In the data rows, 128 means zero.
Some points, one per row:
[140 122 133 145 137 150  94 117 122 208 107 116 101 177 104 140 113 146
 127 111  98 107 111 122 115  94 126 125 145 128 155 141]
[125 126 146 149 105 151 107  94 116 230  99  94  92 149 107 127 105 178
 111 126 129  90 114 135 154 106 140 124 138 120 158 146]
[ 99  86 134 123 166 120 103 115 164  62 126 121 208 115 114  99  84 159
 172 165  96  18 102 176 131 164  81 143  72 145 110 150]
[191 180 164 144 122 179 118 121  78 212 116 121  70 196 115 158 133  87
 112  86 145 156 146  89 118  75 185 113 216  92 162 104]
[ 71 115 153 140 132 119 108 108 135 114 120  80 131 113 118 119 142 145
 158 140 122  87  97 200 120 155 130 140  89 117 122 137]
[117 121 173 138 112 162 102  71 104 220 119 103  59 150 107 128 131 167
 133 120 123 100 125 122 137  71 133 107 160 114 164 146]
[130 130 113 125 143 123 133 131 113 135 149 140 103 129 130 153 140  94
 127 103 133 168 142 113 115 138 142 115 129 134 138 128]
[100  86 164 132 169 137  78  83 168 157  86 111 166 178  84 100  93 189
 160 149  75  31  73 157 136 123  95 136 119 143 156 164]
[155 139 105 132 124 133 138 134  85 161 148 127  93 151 133 159 149 108
  95 126 146 159 149  87 117 112 164 119 191  95 138 111]
[138 112 175 125 124 138  87 150 127 200  97 130  81 156 117 126 135 126
 134 111 118  74 103 151 109 107 148 140 170 115 153 139]
[ 97  83 154  99 154 146 120  94 168 124 102 118 186 115 126 103  85 161
 151 141  75  55  80 173 126 145  80 145  96 157 127 163]
[138 162 100 123  98 124 190 179  99  39 177 152 121 105 173 133 165  60
 120 125 195 222 162  79 111 163 159 127 146 111  89 138]
[191 184 121 150 104 144 138 152  76 178 181 169  44 171 149 175 152  78
 101 115 201 198 152  79 142  85 189 120 182  96 144  92]
[114  95  80 148 119 110 144 124 147  42 139 119 177  77 130 121 105 129
 124 152 134 136 110 183 104 188  89 149  60 158  80 147]
[165 159 133 144 126 148 119 141 112 170 133 157  67 165 134 143 160 128
 108 114 153 179 152  77 139  87 156 101 167 106 151 115]
[122 146 106 144 153 123 181 184 124  37 154 147 149 116 113 115 128 102
 137 126 163 155 160 127 113 166 139 113 122 136 105 110]
[148 101 165 153 133 185 106  91 136 254  91 117  60 202 122 165 104 144
 120  87  95 116 125  97 130  47 154 129 172 116 144 139]
[ 97  89 182 110 142 143  66  78 131 240  80 114  98 165 103 122 121 204
 152 111  64  46  92 150 155  88 126 125 129 150 179 158]
[123 102 146 154 133 139  81  96 133 236  98 127  58 172 127 128 113 206
 119 124  97 100 114 120 152  64 125 131 148 127 166 132]
[138 138  52 128 106  82 195 176 130   0 208 163 168  65 167 117 163  35
 111 137 174 223 184 131 127 227 121 108  63 155  65  80]
[163 132  93 115 133 100 167 169 120  63 135 165 161 104 169 127 168  95
  99 136 149 151 157 134 125 185  98 123 109 123  98 109]
[176 179 113 153 106 164 145 160  88 212 147 124  24 181 146 177 159  68
  74  72 169 185 190  67 112  69 212 100 186  80 143  91]
[122 108 169 135 136 119  99 105 125 168 106  98 106 134 108 140 117 166
 143 122  83  91 102 131 147 103 110 109 125 125 159 144]
[155 157 142 127 110 132 131 145 122 167 141 118  81 146 117 154 147  99
 107 102 138 154 137  93 102  99 159 120 176 111 158 117]
[ 62  94 122 102 162 105 104  98 193  72 120 139 212  72 122  95  93 185
 168 152  82  53  85 217 114 189  43 159  60 174 123 158]
[ 85 100 146 120 146 181  83 104 174 111 102 120 207  89 108 103  99 191
 161 155  63  60  93 163 137 139  71 131  86 166 136 160]
[162 164 104 151 114 149 142 144  91 161 161 137  78 168 131 163 142  65
  99  89 170 208 164  76 123 108 174 121 150 103 104  95]
[133 136 138 141 138 135  98 117 108 166 120 154 111 135 128 120 140 149
 145 137 132 135 124 110 148  97 114 114 138 124 152 134]
[107  94 143 110 126 157  64  73 143 255  61  71  87 131 110 132 102 201
 140 110  48  70  77 143 124  66 121 133 151 145 190 164]
[136 132  65 103 115  89 189 206 107   0 208 160 179  55 162 115 156  36
 109 164 218 191 181 141 130 207 126 136  91  92  45  87]
[ 72  98 146  93 137 109 114 105 167  83  94 105 189  81 137  89 121 144
 168 159  93  79 102 155 123 133  65 125 102 168 136 165]
[156 163  74 117 112 118 175 176  77  63 210 160 131 114 143 149 178  50
 110 135 194 213 157  87 121 137 142 112 143  99  97  92]
[142 140 103 130 139 114 170 175 117  18 187 133 170  92 133 103 147  77
 123 137 156 175 175 125 131 180 115 119 107 148  89  78]
[163 145 169 131 134 159  78  94  85 255  50 110  64 200 114 155 118 144
  99 103  98 114 130 102 123  52 157 119 217 105 195 118]
[ 88 111  92 111 133 102 154 147 148  47 119 120 176  89 127 113 144 117
 144 130 119 139 126 145 119 164 110 123  85 130 115 122]
16 more points follow, each with its number after it:
[124 133 152 127 122 129 106  87 130 212 117 115 103 155 113 116 111 176
 127 123 122  81 104 136 167  94 148 129 126 132 151 144] 0
[127 115 189 148 121 147  60  80 137 255  35 103  55 206 108 154 106 189
 139  98  56  62  77 116 152  38 160 117 171 115 189 131] 1
[ 62  67 140 128 160 135  98  72 233  97 108 103 202  75 142 113 105 216
 174 151  78  50  86 190 122 156  55 164  97 153 138 161] 2
[173 154  98 157 111 146 147 154 120 176 162 142  43 167 127 170 122  99
 101 120 165 198 150  87 121  93 159 102 133  98 109 101] 3
[115 114  88 113 142 121 150 126 163  83 133 113 144 100 131 111 122 121
 120 130 128  91 119 167 121 159 100 129  77 147 106 128] 4
[116 122 143  92 122 138 133 128 108 154 119 122 129 131 135 137 141 162
 109 131 126 115 131 123 114 103 133 139 165 101 123 139] 5
[145 138 101 140 112 129 152 150 120  60 179 137 129 113 135 131 144  87
 110 140 180 195 154 105 120 145 141 110 116 109  98 127] 6
[150 153 125 147 126 154 139 148  87 125 127 135 118 147 120 133 155  97
 131 108 163 148 141 105 124 124 153 131 155 112 129 115] 7
[179 180 119 145 106 160 169 195  95 148 163 154  95 160 139 167 154  50
  93  76 179 213 182  64 122 122 179 107 176 101 102 108] 8
[167 157 115 136 117 126 175 182 114 139 177 151  73 158 161 143 160  62
  81  99 170 206 180  86 122 123 180  70 146 119 112  79] 9
[123 125  95 144 110 103 157 152 130  22 191 138 147  94 146 136 152  86
 123 152 182 170 169 138 121 175 112 141  75 140  90 104] 10
[123 104 114 123 136 105 133 120 133 102 115 131 145 107 146 137 106 150
 133 141 116 121 117 137 131 152 114 153 104 138 117 147] 11
[182 161 137 134  94 135 155 165  87 152 180 145  70 175 134 146 154  70
 105 100 175 205 159  70 137  97 214 112 164 101 137 101] 12
[145 163  83 142 100 137 191 194  93  71 184 164 111 115 141 153 181  25
 115  89 191 225 187  85 120 170 142 117 120 116 104  86] 13
[178 153 141 122 110 150 117 134  82 197 140 124  63 175 157 166 148 103
 109  90 135 194 149  89 137  98 188  96 177  89 134 116] 14
[153 179 131 156 101 170 147 159  53 182 181 147  40 178 128 191 176  36
  79  90 203 228 202  32 111  83 185  85 189  80 114  89] 15
Which of these numbered points is nearest to each point below, ignoring the 2 directions in which the first points spread most? Its number follows each.
[156 124  71 127 125  88 184 176 146  23 198 157 142  88 150 106 159  65
 123 130 177 207 186 135 120 185 129 110  79 152  78  92] > 9
[115 135 108 118 107 120 155 153 126  56 157 145 152  90 138 103 149  88
 137 123 142 152 149 136 118 182 104 130  80 142 111 111] > 13
[170 169  90 172 114 115 161 172 104 108 160 131  84 155 143 154 167  74
 112 110 174 195 152  93 126 129 183 111 142  97 103  60] > 1
[160 176 113 140 111 134 142 166  80  96 164 138 123 102 137 143 165  78
 107 116 171 163 152 111 129 145 151 132 151 116 116 118] > 7
[121 102 102 115 153 122 122 127 160 109 126 121 153 102 116 106 107 144
 145 131 117  99  98 168 104 162 109 144  93 152 140 134] > 4
[138 147  67 151 111  93 195 170 111  17 182 154 151  72 109  88 154  89
 104 152 213 176 167 143 137 202 140 130  63 135  77 109] > 0
[120 120 174 136 129 158  99 109 101 187 121 103  97 158 123 152 136 126
 120 121 112 107 131  98 120  96 137 115 153 121 142 142] > 15
[103 111 116 120 125 121 128 120 130 136 114 112 130 114  91 128 142 134
 131 126 112 143 119 145 114 140 112 101 108 139 145 130] > 13
[163 165  93 117  75 130 189 184  85  93 173 153 116 117 153 153 168  59
  92 116 203 193 175  82 102 132 151 123 165  98  92  98] > 5
[131 141  91 133 122  93 172 182 132  18 172 170 162  64 146 122 161  74
 139 125 176 182 152 145 142 174  93 131  86 134  74 110] > 13
[191 171 109 143 101 128 166 166 107 125 156 149 110 154 133 154 129  75
 101 110 166 198 162  69 142 100 195 131 175 104 121 105] > 12
[114  88  91 134 140  86 177 141 167  12 144 150 176  95 142 107 121 127
 148 159 141 133 121 165 132 183  89 123  33 161  76 140] > 3
[162 175 115 169 109 127 145 189  85 158 122 130  67 160 121 154 149  89
  92 103 143 187 155  91 136  98 186 107 167 102 124  83] > 1
[131 143 110 126 127 114 140 148 124  86 163 128 123 128 130 146 130 101
 126 148 168 177 162 113 120 138 157  87 132 128 130 121] > 6
[131 121  84 120 129 100 168 160 132   0 180 126 183  68 132 111 124  99
 141 177 181 173 155 146 121 215 121 123  79 152  99 126] > 6
[131 125 153 110 138 152 128 115 148 167 117 120 151 155 121 130 115 144
 133 104  89 108 110 124 120 123 124 152 146 105 125 142] > 8
[130 143 159 108 125 157 121 127 121 191 104 138  95 155 137 138 137 154
 121 106 120 127 124  92 134  80 162 119 171  99 153 131] > 5
[ 94  90 118 118 140 112 107  84 168 119 133 120 210  87 121  88 101 172
 152 162 104  80  91 166 135 166 100 150  63 157 132 150] > 0
[134 146 125 146 116 146 139 137  97 113 159 130  99 138 129 154 168  90
 116 124 170 173 160  76 118 124 138 111 133 118  95 120] > 15
[ 89  98 133 143 151 121 107 120 166 123  82 129 125 102 116 113 117 160
 149 120  95  72 106 178 116 143  82 132 104 166 136 150] > 13
[107  88 129 130 154 125 110 133 148 125 114 143 140 106 133 129 114 148
 136 118  88  96 107 144 125 139  93 155 116 161 120 143] > 11
[153 149  92 121 114 114 174 200  99   7 197 181 139  87 128 112 177  48
 128 133 200 196 164 149  94 197 140 148 110 111  73 100] > 7
[132 148  95 152 119  86 186 179  76   1 211 153 155  79 129 115 156  55
 122 159 203 203 170 118 124 188 125 130  65 133  71  83] > 10
[ 71  70 123  81 146  97 127  98 188 103 103 119 216  66 141  71  85 194
 133 172  76  59  75 192 156 162  62 114  61 156 100 160] > 0
[173 179  93 130 123 123 171 182  89  86 148 138 103 115 126 135 161  80
 112 113 176 197 154  93 122 131 146 111 156 120 122 109] > 7
[ 77 111 116 112 147 104 131  95 152  51 139 120 204  50 111  83 119 156
 148 159 122  88 104 169 145 173  82 138  59 149 121 134] > 0
[101  99 124 121 142  64 141 133 160  42 120 134 221  70 117  86 107 153
 167 168 103 103 101 172 150 175 117 149  76 162 126 138] > 12
[123  76 178 112 142 153  66  66 142 210  47  96 146 173 117 117  90 182
 143 123  64  76  86 129 150  82 136 120 151 114 177 152] > 14
[118 119 153 135 131 115 115 121 133 164  94 123 111 150 124 140 123 160
 140 122 108 106 114 131 129 102 141 122 141 122 158 119] > 1
[170 168 100 161 103 165 139 149  71 238 176 153  33 181 123 180 159  55
  93  88 189 246 164  27 147  82 224 106 193  79 148  82] > 13
[179 189 137 164 125 157 140 173  76 167 133 141  48 204 126 164 160  46
 118  81 179 213 174  54 118  70 219 107 200  91 144  85] > 7
[ 79  71 157 123 138 113 109  71 190 124  64 107 182  76 128  96  95 237
 152 143  28  32  80 198 133 154  17 153  66 176 142 152] > 11
[ 89  74 173 132 148 143 101  70 178 174  69 123 162 142 124 123  81 207
 150 128  54  52  81 164 117 109 114 154 108 165 136 171] > 11
[158 176 101 142  84 134 195 184  86  78 206 159 110 135 149 137 146  14
 120 123 191 206 178  68 120 153 181 135 152 123  78 116] > 12
[ 84  87  93 114 123  83 139 114 166  27 146 120 188  72 128  66 128 128
 137 174 154 122 142 190 140 202 103 151  60 153  79 149] > 0
[119 145 166 128  90 113 103 129 122 163 105 116  90 140 139 157 155 121
 122 118 108 110 120 131 149 106 123 143 161 123 137 133] > 1
[129 126 132 120 121 131 123 122 116 145 120 107 108 141 138 156 126 144
 106 134 126 127 131 120 124 121 136 139 118 142 134 130] > 11
[191 172 135 111 111 162 142 138  78 176 132 109  45 186 143 161 144  83
 102  98 148 214 160  60 126  68 175  81 191  89 141  92] > 14
[ 86 119 180 121 146 145  99  58 156 173  71  93 171 127  91  96  93 199
 178 127  56  41  76 165 141 127 106 143 118 151 164 168] > 7
[ 93  79 138  90 155 103  72  83 169 111  79 100 207  93 115 102  86 164
 149 165  68  29  71 175 123 147  46 160  89 149 144 161] > 11
[151 147  81 132 142 114 177 171  99  59 157 150 153 191 125 132 147  87
 129 123 174 185 142 115 110 166 145 122 117 112 118  89] > 7
[121 104 197 104 151 159  72  62 154 198  55  99 165 145 101 104  84 203
 156 122  73  29  75 178 120 123  88 136 131 146 181 170] > 7
[183 166 162 152 100 163 129 141  75 207 144 104  19 191 127 176 148  80
  97 109 181 208 171  49 124  54 219  89 207 102 161 112] > 6
[ 90 135 101 111 137 117 127 151 177  70 151 151 200  65 120 100 109 142
 165 129 113 104 104 181 110 157  83 141  69 176 115 150] > 8
[110  94 121 128 141 107 132 129 151  49 153 139 194  70 135 119 126 181
 148 146 107  95 107 166 155 194  88 153  65 130  95 138] > 11
